One turn or mirror swaps these rows in pairs. Which row does each one swap with?
The rows were stretched afterwards, more along some directions than others.
bap: [ -5  -3  -9 -18   8  -3  -2  -7   4  -3   1 -10  -4  -8 -10  13   3]
Nevug: [ -4  -2 -22  -9  20   1   0   2  -7  -6  -4  -2  25   6  18   9  15]
dulil: [ -9  -5 -24  -5  16  -5   0   1  -9  -2  -5  -2  16   2  14  11  12]
Pegas: [ -5 -14  -5   6 -12  13 -12   9   0  14 -15  11  11  -1  12  22  10]
Gam: [ -4  -3  20  13  -5  10  -1  -4   2  -3  -1  16 -24 -18 -16  -3 -12]
vuzov: [ 14  -7  11  -8  -9  16  -4  -6   0 -24   3   5   0  -5   4  10  -6]
gib: [ -1  -8   0   4 -12  14 -10   5  -3  12 -18  10  13   0   9  21  10]
logu: [ 10  -9   6  -9  -5   1  -8  -7  -1 -22  12  16   1   1   1  10   1]
nizuz: [ -6  -7   8  15 -14   9  -4  -5  11  -5  -6  12 -19 -14 -12  -1  -9]
Pitek: [ -9  17 -10  -1   4   0   0   7   9   2  -3 -11  -1  -4  -8  -5   9]
Nuluf: [ -5 -15   1   6 -14  14  -8   6   0  11 -14  14   4   1   5  21   2]
fidug: [ -6  -4  22  14 -10   8  -5  -9   1   1   3  14 -24 -14 -19   7 -18]
pege: [-11  11  -2  -1   4  -2  -1   3   5   6   5 -10 -14  -8 -16   2   4]
pipop: [ -3  -6  -1   4  -9  13  -9   6  -2  15 -19  12   7   1   4  20  10]
Faduk: [ -4  -1 -20  -8  19  -4   0   2  -8  -3  -2  -2  16   6  15  11  10]
Gita: [ -7  11   4  -8   9  24 -14   6  15 -14   8 -12  -2   1  -9  18 -13]
Bofu: [ -7  -3 -20  -8  13  -4   2   9  -7   1  -3  -2  18   7  14   9  13]
Fupa: [ -1   2  17  -7   1  17  -8  -3  11   4  -7   6 -17  -7 -23  14 -11]
Mul: [ -3 -12  -3   5 -12  10 -10   8  -3  12 -16   9  13   3  10  20  11]
kegu: [  0  19  12  -4   5  23 -14   7   6   0   6 -10   1   3 -16  15 -14]
fegiv: [ -6  -6 -19  -4  17  -2   0   9  -7   0  -2   3  16   5  18   8  12]
redi: [ -8  12   0  -4   4  -6   0   0  -2   5   7  -9  -7  -5 -12   3   3]
Tulu: [ -4  -7   1   4 -10  14 -10   7   2  13 -18  10   7   0   7  18   9]
Nomog: [ 16 -11   9 -13  -8  11  -9  -4  -2 -16   9  10  -2   1   2   9   3]
Tila: [ -4  -9  -4   3  -7  12  -9   5  -6  17 -17  12  13  -1   6  22  10]
mek: [ -6  -3 -19  -4  18  -3   0   6  -8  -3  -2  -1  18   9  15   9  10]
genul: [ 11 -13   9  -9  -7  12  -6  -5   0 -21  12  15   1  -4   4  18   1]
rap: [  1  19  12 -10  10  34 -15   6   5 -14   7  -9  13   2  -5  14  -9]
nufa: [ -9  -2  20  15  -6   9  -4  -1   8   1   0  14 -26 -16 -21   2 -14]
kuv: [ -2  -5  16  16  -8  -2  -4  -9   5  -2  -3  11 -23 -17 -15  -1 -11]
vilut: [ 10 -16  13  -7 -14   6  -6   3   7 -15   4  13 -11  -2  -3   9   2]
zabi: [ -2  14   9 -10   8  30 -20   4  11 -14   9  -5   3   4 -10  18 -15]
ruvum: [ -3  20   6  -8   3  26 -21   3   9  -9   7  -5  11   4  -8  23  -8]
Zav: [-11  10  -6  -3   0   3  -6   1   3   8   2 -12 -12 -11 -12   6   4]
Pefu: [ 11 -10   7 -13  -8   7 -11   1   2 -17   8   9   2   0   0   9   4]
Gar: [  1  15   8 -13   8  29 -15   4   9 -10  11  -4   6   4  -6  27  -7]
sutek: [  0  -8  -5   0  -8  16 -10   4   0  11 -16  10  15   4  10  20  13]
Fofet: [-10  16  -4  -1   6  -3  -6   0   3   7   4  -9 -14 -10 -20   8  -2]
suf: [-12   3  -7  -1   1  -6  -4   1   6   4   6  -8 -15 -11 -14   5   2]
mola: [ 10 -11  12  -2  -8   2  -4  -3  -5 -13   9   8  -3  -6  -5   5  -4]
Gebo: [ 10  21  10 -16  -1  28 -12   6   8  -7  -1 -10   3   7  -5  16  -4]
fufe: [ -8  -7 -22  -7  16  -6   0   1  -5  -4  -3  -1  10   3  15   9  11]
duzi: [ -8  19  -4   0   8  -7  -6   0   7   6   0 -15  -8  -7 -13   1   3]
sek: [ -7  -4 -22  -7  19  -4   0   2 -11   3  -4   1  18   3  13  13  12]
Dige: [ -6  -3  16  15 -10   4  -5  -7   2   0  -1  14 -22 -20 -21   6 -13]
terug: [ -8  -7  18  16  -7   8  -2  -6   5  -3   2  12 -26 -18 -19   1 -13]

Gar swaps with genul
zabi swaps with Pefu
nufa swaps with suf
bap swaps with Fupa

One turn or mirror swaps these rows in pairs. Which row does each one swap with?
The rows were stretched afterwards, more along some directions than others.
femul: [  9   7  14  -8  17  -1  -5  15 -14  13 -15  -7 -13  -9  -1 -12]
Sela: [ 21  -9  -6   3 -12  17  -9   0  13  -5 -14  -4  -4  -7  13   6]
kitid: [  5  -7 -11 -23  21  10   2   3   3   0  -9   0 -13  -3  16  -1]
namu: [  3  10   3  20  10  11  -7  -2 -14   7 -13   8   3  11  18 -17]
nufol: [ -3   3  -8  -8   3   7 -22  12   8  -3 -18  -4  -9   7  15   8]
bilen: [  5 -17   9  10  -8  -3  15  16  14 -19  -6   8  -9   2  26  -1]
Vege: [-16  -4 -12  19  17  23  -5   3  13 -31  -9   2  -3  25  10  10]
vebi: [ 25   2   5  29  14   8  -2  -3  -2   8 -19   8  10  -3  29 -17]
Nov: [ 27   3   1   9  15  19   6   3 -19  33 -38   5  -2 -11  17 -12]
dake: [  8   5 -17  -3  32  26 -10   9   6   4 -13  -3  -6  -4  18   3]
zeg: [ 25   7  -2  12   5  27 -15   1  -8  22 -18   0   0  -6   1 -22]
zono: [  1   0  26  -6  12 -12  15   0 -10   5 -16  10 -13 -29   8 -14]
bobu: [ -8  -2  17   0  -4   4  -4  17  -5  -8  -8   7 -15  13  14  -5]
fufiz: [ -3  -6  15  -9  -7  -8  11  25  -5   6 -30   2  -1  -6   1  -7]
zilot: [ 20 -10   2  15  -2  11 -10  23  13   0  -8   2   1  -1   8  18]
lelud: [ 18   4   5   2  27  -8  -2   0   5  11 -22  11   7 -10  14   2]
rofu: [-20  -8  11   4  15 -11   9  20   5 -23  -5   5   1  16  19 -13]
guva: [ 41 -11  -2   4   1   3   9  17 -16  21 -19  17 -10 -19  27 -22]
nanu: [ 33 -11  10   9  12   3  15   4 -18  37 -25  -7  -5 -27  14  -9]
surov: [ 24   2   1   3  12  15 -10  18   7  12 -18  -7  18  18  19  -6]
zas: [ 29  -4   4  -2  23   7   6  14  -7  31 -28  -7   4  -3  10 -15]
nuta: [ 40   4   9  -1  17  12   1   8 -20  27 -13  11 -11 -21  33 -17]
tegaf: [ 18   2  -5   8  13   3   3   5   6   5 -14   8   3   7  39 -15]
meb: [ -4  -3  19   4  -4   4   7  13   6 -12 -24   0   3  18  28 -16]
mopi: [ 16  -2   4 -17 -12  -4   5  17  10  -8  -1   7 -16 -16  22  -8]
Ful: [ 29  -8   0  16   5  11  -4  -2 -18  20 -31  17  -6 -21  22   3]
fep: [  9  -2 -10   5 -11  14 -10  26   7  -3 -23 -17   5   8   0 -13]
vuk: [ 25 -16  -4  -2  15  27   1  -7   3  19 -19  13 -22 -25  14   6]
Ginis: [ 33  -2  -1  12   4  24   3   1   1   7  -2   9 -13   4  35  -3]
roba: [-32 -10  13 -17  15   4   8   3   1 -13 -27  11  -6   1  16  -3]
nit: [ -3 -25  12   1   6  13  10  -3  10 -10 -13   6 -21 -14  16  18]
taguz: [ 24 -12 -15  -3   1  21  -2  26   4  -7  -8  -6 -11 -13   6  -2]
Tal: [ 42   6   5   0  12  19  -4  -9 -18  33 -23  17 -19 -39  22 -20]
nava: [-23  -2  -2 -13  -6   0   2  18   6  -4 -19 -16   9   6   5 -20]
Komo: [-14  -4  18 -10   5   0  -2   0  -3  -1 -21  -1 -14 -18   1  -8]
Pumap: [  5   3 -20 -10  13   9 -19   1   1   9 -18   5   0  -7  25  -4]
Taluz: [  7  -8  12   3 -18  13  -1  23   2 -12  -4   7  -7  -2  18 -11]
noro: [ 16   3  -2   8  20  16 -13  -8 -20  28 -21   6  -7  -9  13 -14]

Tal swaps with bobu
vuk swaps with nufol
zilot swaps with dake
Taluz swaps with nuta

One turn or mirror swaps these rows in pairs. Which row does each one swap with?
The rows were stretched afterwards, more along some directions than others.
vegu: [ 10 -12  16 -12  -2  -5  -7  10   9   0   0   9  13  -4  -3 -11  -1   3
 -12  16   0]
Nifab: [ 13   2 -29  11  -1  18  10   7  -2   9 -14  19  16   2  26   6   7  -6
 -10 -10  -4]
rela: [ 17   8  14  -6   2 -16   2  29  13   4   3  -6   5  10 -13 -17  -7   5
   7   3  -2]
sisu: [-14  10 -10   6   0  11 -22 -13 -11  -6  12 -21 -11  -7   6  11  -6  -4
  -1  18 -10]
sitob: [ 10  13 -11  14   5   7   7   6 -14   1  -5   5   1  -6   0  -9  10   9
  -2  -9   6]
Timub: [ -1  17  -9   6  -7   7 -18 -17 -12   3   4 -24 -15 -11   6  11   2  -6
   1  14   0]
rari: [  1   4   7   4 -16   6 -16  18  -4  -1   0  11   1   6  -9 -20  -9   4
   4  -5 -11]
Vez: [  0  15 -22   5 -10   4 -23  -6  -1 -16   5 -21  12  -6   0   4 -11   4
   0  20 -10]
fiz: [ -8 -17   5 -13   0   2   6  24  -5  12  11  26  -6  10   3 -12   4  -1
  13 -21  -6]
rofos: [-23 -26   5  -3  28  -3  12  16  10 -16  15   8 -18  12 -23  -1  -7  13
   9  -9  -4]
rera: [ -3   0 -17  18   8  14 -24 -20  -8  -8  11 -27 -14 -11   8   3  -2  -4
  -9  19  -5]
pugu: [-15   3 -15  -3 -11 -20   4  24  12 -10  10  14  -1  20 -25   3 -13   6
  -7 -14  10]
pum: [ 19  -1  10   2   4 -14   3  10   3 -11   8   7   3   8 -21  -4  -1  14
 -11  16  29]
Keme: [ 16  13   1 -14   4   2 -12  17   9 -21   7  12  11   8  -7  11   0  17
  -1  13  14]
Voku: [  4  25 -16  -1   5   3   6  -2 -21  12 -10  -4   5  -4  10  -3   8   7
 -13   1   3]
migu: [ 18  -2  22   1  -9 -14  12  18  -2   5   4  23   8   7 -14  -9  -5  -2
  -5   1  12]
lef: [ 10   9  16  -8   4   7  -8  20  -3  11   2   0  -1  -1 -13 -13  10  -1
  14   3  10]
nerek: [-22   9   3 -20  14 -11  19  13   1 -16 -10  -7   1   9  -4   7  -8  17
  12   2 -19]
buz: [  1   2  11  -1  -2  22 -14   5   7   8  -8   8  13   0   1 -18  -3  -1
  -5   7   1]
Zupib: [-16  -4   4 -19   5  -3  21   7  18  -6  -2  -3 -19   9  15   3  -6  -4
   5 -13   1]
muz: [-12   3   7 -14  15   4  17  14 -14  -4  -2  18  -5   5   5   7  -6  25
   2 -12  11]
dama: [  7   7  -4  -9 -10   4 -17   4   4   4  -5  10  25  15 -29  -2   5  16
   6   3  -7]
gopef: [ 14   2 -10  22 -14  -5 -18  -6 -10   2   3 -19 -12  -4  12   4  -8 -17
  -4  23  -2]
poko: [  5  -1 -18   2   6  12 -14 -15   3   4  14 -24 -16   4  11   7   1 -16
 -13  19   6]
fozi: [ -7  -1  -4  -2  22 -13  18  24   7   3   4  -4   1  10  -2   6   2  -7
   0 -15   8]
Mefot: [-15 -15   4 -21  23 -15  17  13 -18  10  10  20  -6   8 -10   6   1  20
   8  -6  -1]
vom: [ -3   1 -14   1   6 -12  26  13   5   3   5  11   0  -8  -2  -8   3   5
 -11 -18   3]
sov: [  3 -13  -5   1  13 -18  22   5  12 -10  12  -1 -24   4  -1   3  -7   6
   3  -1  18]
garo: [ -1   2  -2  14 -19   2 -12   8  -8   6  -1  -8  -2  -3   5 -20 -16 -10
   4  -6 -12]
Satug: [-30  11  23 -21  12 -11  12  12  -1 -15  -3   0 -17   5  -2   8  -8  18
  18  -2   0]
sot: [  7  24  -3 -23   2  -4  19  25  10  -3  -6  18  32  10  -9   3  10  20
   0 -15   5]
vipa: [ -3  13  14 -12   1  -8 -13  19  -6   2  10  -2   3  -1 -20   2  -9   6
  14   5  15]
ter: [ -1  22 -19  -2  -9 -23  11  16  12  12  -5  11  11  -2 -26 -14   1  15
   5 -22   4]
vume: [-27  -1  15 -14   6  -6  18  -2  -6  -1  -2  -5 -24   2   9   5  -3   5
  15 -14  -8]
Papus: [ -3   1   9  -3 -16   8  16   6   3 -11 -10  31  20  -2 -14   4   5   4
  -1 -19   9]
Zoko: [-16   7  10 -11  15  -7  21   5   0 -12 -13  -8 -12  -4  12   7  -3  18
  20  -5 -14]
Batu: [-30  18   7 -13   4 -19  18   8   2   0  -5  -4 -16   2   2  -4  -4   7
   5 -11   6]
fev: [ -4   0 -15  15   3   3 -21 -11 -15  -9  11 -17 -15  -5   3  14  -5   1
   4  21  -5]
mokeg: [ -1 -25 -11   0  11  16   6   5   5 -11   4  18   1   2   9   6   2  12
  -2   6 -14]
Fuvud: [-15  11  -3 -20   2 -16  -5  15  13  -5  21  -2 -20  23 -16  10 -13   0
  -6  10  16]
Bizug: [  4 -15   4   3  -6   1   2  14  11  -2   0   6  17  -2 -25 -16  -4   5
   3  -2 -16]
kibe: [ -6   5   0 -10 -13 -12  -5  12   0   1  -1 -15   5   1  -8 -18 -15  -4
   4  -6 -22]
zizof: [  9  19 -14  -4   6  -8   7   0 -13   3  -2 -19   8  -6   1  -6   4   1
  -7   2  -3]
ber: [-16   6  12 -13  10  -4  16  11   4 -16 -10  -3 -14   5  15   9  -6   7
   7  -6  -9]
Garel: [-10  17  10 -14  15  11  -1  25  17 -16   3  -1   5  11  -7   7  -2  12
  13   1   8]
Vor: [  0   0 -18  12   9  16 -27  -5 -24   5  17  -7  -8   3  -6   7  -8   8
 -10  16   7]

Garel swaps with mokeg
Vez swaps with nerek
vipa swaps with Mefot
rela swaps with vom
Papus swaps with dama

